In the data rows, zero lies at 4.5, halfway between 4 and 5.
Some points, one per row:
np.array([5, 3, 3, 7, 5, 6, 2, 5, 5, 5, 3, 1, 3, 5, 5, 5, 6, 6, 6])
np.array([1, 2, 4, 7, 3, 5, 7, 4, 1, 5, 7, 3, 4, 5, 3, 5, 4, 4, 5])
np.array([1, 6, 3, 6, 5, 7, 6, 6, 3, 7, 3, 4, 4, 4, 6, 3, 2, 5, 4])
np.array([7, 7, 7, 1, 7, 1, 7, 7, 4, 3, 4, 7, 7, 2, 7, 3, 4, 7, 5])
np.array([6, 2, 3, 6, 4, 7, 7, 5, 4, 7, 5, 2, 4, 6, 5, 6, 7, 4, 6])
np.array([4, 6, 5, 6, 5, 5, 5, 5, 7, 6, 7, 4, 3, 5, 3, 4, 6, 5, 5])
np.array([6, 3, 5, 4, 4, 4, 3, 4, 7, 6, 6, 6, 6, 7, 1, 4, 6, 7, 3])
np.array([3, 5, 3, 6, 2, 6, 3, 3, 3, 6, 2, 3, 1, 5, 6, 6, 2, 4, 5])
np.array([4, 4, 3, 5, 3, 6, 5, 4, 3, 5, 2, 3, 3, 4, 5, 5, 5, 2, 7])
np.array([4, 3, 4, 5, 3, 6, 7, 6, 3, 5, 7, 4, 4, 6, 5, 7, 3, 5, 5])
np.array([4, 3, 3, 5, 4, 5, 4, 3, 2, 6, 6, 3, 3, 4, 3, 3, 6, 2, 4])
np.array([7, 2, 4, 5, 4, 1, 2, 4, 6, 5, 4, 5, 7, 7, 2, 3, 5, 7, 3])
np.array([3, 2, 4, 4, 3, 6, 3, 3, 7, 5, 3, 5, 3, 6, 3, 4, 3, 4, 5])
np.array([5, 3, 4, 7, 3, 5, 6, 3, 7, 4, 3, 4, 4, 6, 5, 4, 7, 3, 4])
np.array([6, 3, 3, 4, 4, 2, 3, 2, 3, 5, 3, 5, 6, 7, 6, 4, 6, 5, 2])
np.array([4, 6, 5, 6, 3, 6, 1, 4, 4, 3, 7, 5, 2, 5, 1, 6, 4, 5, 3])
np.array([6, 6, 7, 1, 7, 4, 6, 7, 6, 2, 5, 7, 6, 1, 6, 2, 5, 6, 5])
np.array([6, 5, 6, 4, 6, 5, 3, 5, 7, 3, 6, 6, 4, 4, 2, 3, 6, 7, 6])
np.array([4, 3, 3, 4, 3, 2, 3, 3, 7, 6, 5, 6, 7, 6, 4, 4, 7, 7, 1])
np.array([7, 4, 3, 6, 3, 5, 5, 2, 4, 5, 3, 4, 4, 4, 4, 6, 6, 7, 5])
np.array([2, 3, 3, 6, 2, 6, 3, 3, 4, 6, 4, 3, 2, 6, 4, 6, 3, 2, 4])
np.array([1, 5, 4, 6, 4, 6, 5, 5, 2, 2, 5, 3, 3, 5, 4, 5, 4, 4, 4])
np.array([3, 5, 2, 6, 5, 6, 5, 6, 3, 6, 1, 2, 4, 5, 6, 7, 4, 4, 6])
np.array([7, 4, 5, 3, 4, 2, 5, 3, 6, 5, 3, 7, 7, 6, 5, 5, 6, 2, 3])
np.array([5, 2, 3, 5, 4, 6, 5, 2, 1, 7, 4, 4, 4, 6, 5, 6, 5, 7, 4])
np.array([2, 4, 3, 5, 5, 6, 6, 6, 4, 3, 6, 2, 2, 4, 5, 3, 4, 3, 5])
np.array([7, 4, 4, 4, 3, 2, 7, 4, 5, 7, 2, 6, 6, 6, 6, 6, 5, 4, 4])
np.array([3, 4, 7, 4, 5, 5, 5, 4, 2, 3, 5, 6, 5, 3, 2, 3, 4, 6, 7])
np.array([6, 6, 4, 3, 6, 7, 7, 3, 3, 6, 3, 3, 4, 4, 5, 5, 2, 4, 6])
np.array([2, 4, 7, 5, 4, 3, 1, 2, 4, 2, 6, 4, 3, 4, 1, 5, 3, 1, 5])
np.array([3, 6, 4, 5, 6, 5, 4, 5, 6, 2, 3, 4, 3, 3, 4, 5, 2, 7, 4])
np.array([4, 6, 4, 5, 6, 4, 6, 7, 4, 6, 4, 3, 4, 6, 4, 4, 5, 1, 7])
np.array([3, 3, 4, 6, 5, 7, 7, 6, 3, 4, 6, 3, 3, 5, 4, 6, 5, 4, 6])
np.array([6, 3, 3, 6, 3, 5, 3, 5, 2, 5, 6, 3, 5, 6, 5, 7, 6, 7, 4])
np.array([4, 5, 2, 5, 3, 7, 4, 7, 3, 4, 5, 3, 3, 4, 5, 5, 5, 3, 5])
np.array([2, 5, 7, 4, 5, 3, 1, 4, 6, 6, 7, 5, 4, 3, 1, 2, 2, 5, 6])
np.array([4, 6, 7, 2, 6, 2, 1, 5, 6, 1, 7, 7, 5, 1, 3, 1, 2, 4, 7])
np.array([3, 6, 7, 1, 7, 2, 1, 3, 5, 1, 5, 6, 6, 1, 3, 1, 5, 5, 7])
np.array([6, 3, 6, 3, 2, 1, 1, 1, 5, 5, 6, 7, 7, 7, 5, 5, 7, 5, 1])
np.array([6, 6, 4, 4, 4, 3, 7, 4, 7, 7, 4, 6, 7, 7, 6, 3, 7, 5, 4])
np.array([5, 7, 7, 1, 7, 2, 7, 4, 7, 3, 3, 7, 7, 4, 7, 4, 4, 3, 4])
Then 10 other points, each followed by its number:
np.array([4, 7, 4, 3, 6, 3, 7, 7, 4, 3, 4, 3, 5, 4, 4, 3, 5, 5, 5]) 0
np.array([7, 7, 7, 1, 7, 2, 5, 7, 7, 2, 5, 7, 7, 1, 7, 1, 4, 4, 4]) 1
np.array([6, 7, 7, 1, 7, 5, 7, 6, 5, 4, 4, 5, 5, 1, 6, 3, 4, 1, 6]) 2
np.array([2, 4, 2, 7, 5, 7, 5, 6, 5, 5, 4, 3, 3, 5, 7, 7, 7, 7, 6]) 3
np.array([7, 4, 6, 2, 6, 1, 4, 6, 6, 7, 1, 7, 7, 6, 7, 4, 7, 3, 2]) 4
np.array([7, 1, 3, 4, 2, 4, 5, 3, 4, 6, 7, 6, 7, 6, 5, 4, 7, 6, 3]) 5
np.array([5, 7, 6, 3, 6, 4, 5, 7, 4, 2, 5, 5, 4, 3, 6, 7, 6, 4, 6]) 6
np.array([3, 5, 5, 7, 4, 6, 5, 5, 2, 3, 7, 3, 5, 3, 4, 6, 4, 3, 4]) 7
np.array([4, 4, 3, 6, 3, 7, 4, 4, 3, 7, 4, 1, 3, 6, 4, 6, 3, 3, 6]) 8
np.array([4, 5, 5, 4, 4, 5, 4, 3, 3, 6, 6, 2, 3, 5, 2, 6, 4, 2, 5]) 9
Which two of these numbered points are nearest to each point below, ignoring the direction in which the first points spread most? Their numbers follow each, nearest first.
np.array([4, 5, 4, 3, 6, 3, 7, 6, 4, 7, 7, 3, 4, 4, 4, 4, 4, 5, 4]) > 0 8
np.array([3, 5, 6, 6, 5, 5, 3, 5, 2, 2, 7, 6, 4, 3, 3, 5, 3, 2, 5]) > 7 9
np.array([7, 1, 3, 3, 4, 3, 3, 6, 4, 7, 2, 5, 6, 7, 5, 5, 7, 3, 1]) > 4 5
np.array([3, 7, 7, 4, 2, 3, 1, 1, 5, 1, 7, 7, 2, 2, 1, 2, 3, 1, 6]) > 9 7
np.array([2, 6, 4, 5, 5, 5, 3, 7, 2, 2, 3, 4, 4, 3, 4, 6, 5, 4, 7]) > 6 0
np.array([4, 5, 4, 7, 2, 7, 6, 4, 3, 4, 5, 3, 2, 6, 6, 7, 7, 2, 5]) > 6 7
np.array([7, 2, 4, 5, 4, 2, 2, 2, 5, 3, 7, 6, 7, 7, 5, 4, 7, 6, 4]) > 5 8
np.array([5, 3, 4, 6, 3, 6, 3, 4, 6, 4, 4, 5, 2, 4, 4, 6, 2, 5, 4]) > 8 9
np.array([6, 4, 6, 3, 7, 5, 3, 4, 4, 6, 3, 4, 5, 5, 4, 5, 3, 4, 5]) > 8 9
np.array([5, 3, 5, 2, 4, 4, 5, 5, 2, 3, 3, 5, 4, 3, 7, 5, 7, 4, 6]) > 6 1
np.array([7, 3, 3, 4, 2, 1, 3, 2, 6, 5, 6, 6, 7, 7, 6, 4, 7, 6, 1]) > 5 4
np.array([4, 4, 5, 5, 3, 6, 4, 3, 3, 4, 7, 4, 4, 5, 1, 3, 5, 1, 6]) > 9 8
np.array([4, 5, 5, 4, 2, 6, 5, 7, 4, 2, 5, 3, 4, 4, 5, 7, 4, 5, 4]) > 6 7
np.array([3, 7, 4, 4, 5, 6, 5, 7, 2, 7, 3, 4, 3, 5, 4, 4, 5, 6, 6]) > 0 8
np.array([5, 6, 5, 5, 5, 5, 4, 5, 1, 1, 7, 3, 5, 4, 3, 4, 6, 6, 7]) > 7 0
np.array([7, 6, 7, 3, 5, 1, 1, 5, 2, 3, 6, 5, 5, 5, 1, 1, 6, 3, 1]) > 9 8
np.array([5, 3, 4, 4, 2, 2, 6, 2, 4, 5, 6, 5, 6, 7, 3, 3, 7, 5, 1]) > 5 9
np.array([7, 2, 4, 3, 3, 2, 2, 3, 2, 7, 7, 6, 6, 7, 2, 5, 6, 6, 1]) > 5 9
np.array([6, 3, 5, 6, 6, 4, 1, 4, 4, 1, 7, 6, 7, 6, 1, 2, 6, 4, 2]) > 7 8
np.array([2, 6, 4, 5, 6, 6, 6, 4, 3, 5, 5, 2, 4, 3, 5, 5, 5, 6, 6]) > 0 3
np.array([3, 7, 7, 1, 7, 3, 4, 5, 4, 3, 3, 6, 4, 1, 4, 3, 1, 2, 7]) > 2 8
np.array([4, 5, 3, 7, 4, 5, 5, 3, 4, 4, 2, 3, 5, 5, 6, 7, 7, 6, 5]) > 3 8
np.array([5, 7, 7, 3, 7, 6, 6, 7, 6, 2, 3, 5, 6, 4, 7, 3, 5, 5, 4]) > 1 0
np.array([7, 6, 5, 5, 3, 3, 7, 4, 5, 3, 4, 7, 6, 4, 7, 4, 6, 4, 3]) > 1 6
np.array([7, 4, 6, 1, 4, 1, 3, 3, 7, 4, 1, 7, 7, 6, 7, 3, 7, 6, 1]) > 4 5
np.array([7, 3, 4, 4, 4, 1, 6, 1, 6, 6, 6, 7, 7, 7, 6, 3, 7, 6, 1]) > 5 4
np.array([5, 6, 3, 4, 7, 5, 6, 7, 2, 6, 5, 2, 4, 4, 4, 6, 4, 3, 3]) > 0 1
np.array([5, 7, 7, 1, 7, 5, 6, 7, 7, 2, 2, 7, 7, 1, 7, 1, 3, 1, 7]) > 2 1
np.array([6, 2, 3, 4, 2, 2, 5, 3, 6, 6, 4, 6, 7, 6, 5, 1, 7, 7, 4]) > 5 8
np.array([5, 3, 3, 6, 1, 3, 5, 5, 4, 4, 4, 7, 6, 6, 4, 5, 6, 7, 2]) > 5 3
np.array([5, 7, 7, 1, 6, 5, 4, 7, 4, 1, 6, 6, 5, 1, 5, 1, 1, 1, 7]) > 2 1
np.array([5, 4, 3, 6, 5, 5, 5, 4, 4, 5, 4, 5, 3, 6, 6, 4, 6, 7, 4]) > 3 8
np.array([4, 3, 3, 6, 5, 6, 7, 7, 4, 7, 7, 3, 4, 6, 6, 7, 5, 6, 5]) > 3 0
np.array([7, 2, 3, 4, 4, 3, 5, 1, 6, 7, 1, 4, 7, 7, 7, 6, 7, 4, 1]) > 4 5
np.array([3, 6, 7, 4, 5, 4, 5, 3, 6, 1, 4, 7, 6, 3, 6, 6, 3, 6, 7]) > 6 3
np.array([3, 5, 6, 5, 5, 6, 3, 6, 4, 3, 5, 4, 4, 3, 4, 4, 4, 5, 6]) > 7 8
np.array([6, 4, 2, 5, 2, 3, 6, 2, 3, 4, 4, 4, 5, 6, 6, 6, 6, 7, 1]) > 5 8
np.array([4, 7, 7, 1, 7, 4, 1, 7, 5, 1, 6, 7, 5, 1, 3, 1, 2, 1, 7]) > 2 7
np.array([2, 3, 3, 6, 2, 5, 5, 5, 5, 7, 4, 4, 3, 6, 4, 6, 2, 5, 5]) > 8 9
np.array([6, 3, 1, 5, 4, 5, 4, 5, 7, 6, 3, 5, 4, 7, 4, 5, 4, 3, 5]) > 8 4
np.array([4, 3, 4, 6, 3, 5, 3, 5, 4, 4, 7, 3, 2, 4, 1, 7, 1, 2, 6]) > 9 8
np.array([2, 6, 7, 1, 7, 3, 4, 7, 3, 3, 7, 6, 5, 1, 3, 2, 1, 5, 6]) > 7 0
np.array([2, 5, 5, 5, 5, 5, 2, 5, 1, 5, 7, 4, 3, 5, 2, 3, 5, 2, 7]) > 9 8
np.array([1, 5, 5, 5, 3, 3, 5, 4, 4, 1, 7, 6, 3, 4, 1, 3, 2, 2, 7]) > 7 9
np.array([2, 7, 7, 2, 6, 3, 3, 4, 5, 5, 6, 7, 4, 1, 1, 3, 1, 2, 7]) > 9 8
np.array([4, 4, 4, 5, 6, 6, 6, 6, 4, 4, 4, 2, 5, 5, 5, 5, 3, 6, 6]) > 0 8
np.array([6, 7, 6, 2, 5, 4, 4, 7, 6, 4, 4, 6, 5, 2, 6, 4, 4, 5, 5]) > 1 6
np.array([4, 4, 2, 7, 3, 7, 7, 4, 5, 7, 3, 3, 3, 5, 4, 7, 4, 3, 6]) > 8 9
np.array([6, 5, 5, 4, 6, 6, 6, 7, 6, 7, 5, 2, 5, 4, 6, 5, 5, 4, 4]) > 1 8
np.array([6, 5, 3, 6, 4, 5, 6, 3, 3, 2, 2, 3, 3, 7, 5, 5, 7, 6, 5]) > 0 3
np.array([3, 3, 3, 7, 2, 7, 6, 6, 5, 6, 3, 2, 4, 5, 5, 6, 1, 6, 5]) > 8 1
np.array([5, 5, 6, 2, 7, 3, 4, 5, 4, 5, 2, 6, 7, 3, 4, 6, 3, 5, 4]) > 8 9
np.array([5, 4, 5, 4, 5, 2, 1, 2, 7, 4, 7, 7, 6, 7, 1, 4, 4, 4, 1]) > 9 8
np.array([4, 5, 6, 4, 2, 4, 2, 4, 3, 5, 7, 6, 4, 4, 2, 3, 1, 2, 5]) > 9 8
np.array([7, 3, 4, 4, 2, 5, 6, 6, 2, 7, 2, 5, 6, 7, 5, 5, 6, 1, 5]) > 4 8
np.array([3, 3, 3, 7, 2, 6, 7, 7, 1, 6, 6, 3, 2, 4, 5, 6, 2, 3, 6]) > 7 1
np.array([6, 2, 3, 5, 6, 5, 4, 5, 3, 7, 1, 4, 4, 6, 5, 4, 5, 2, 4]) > 4 8
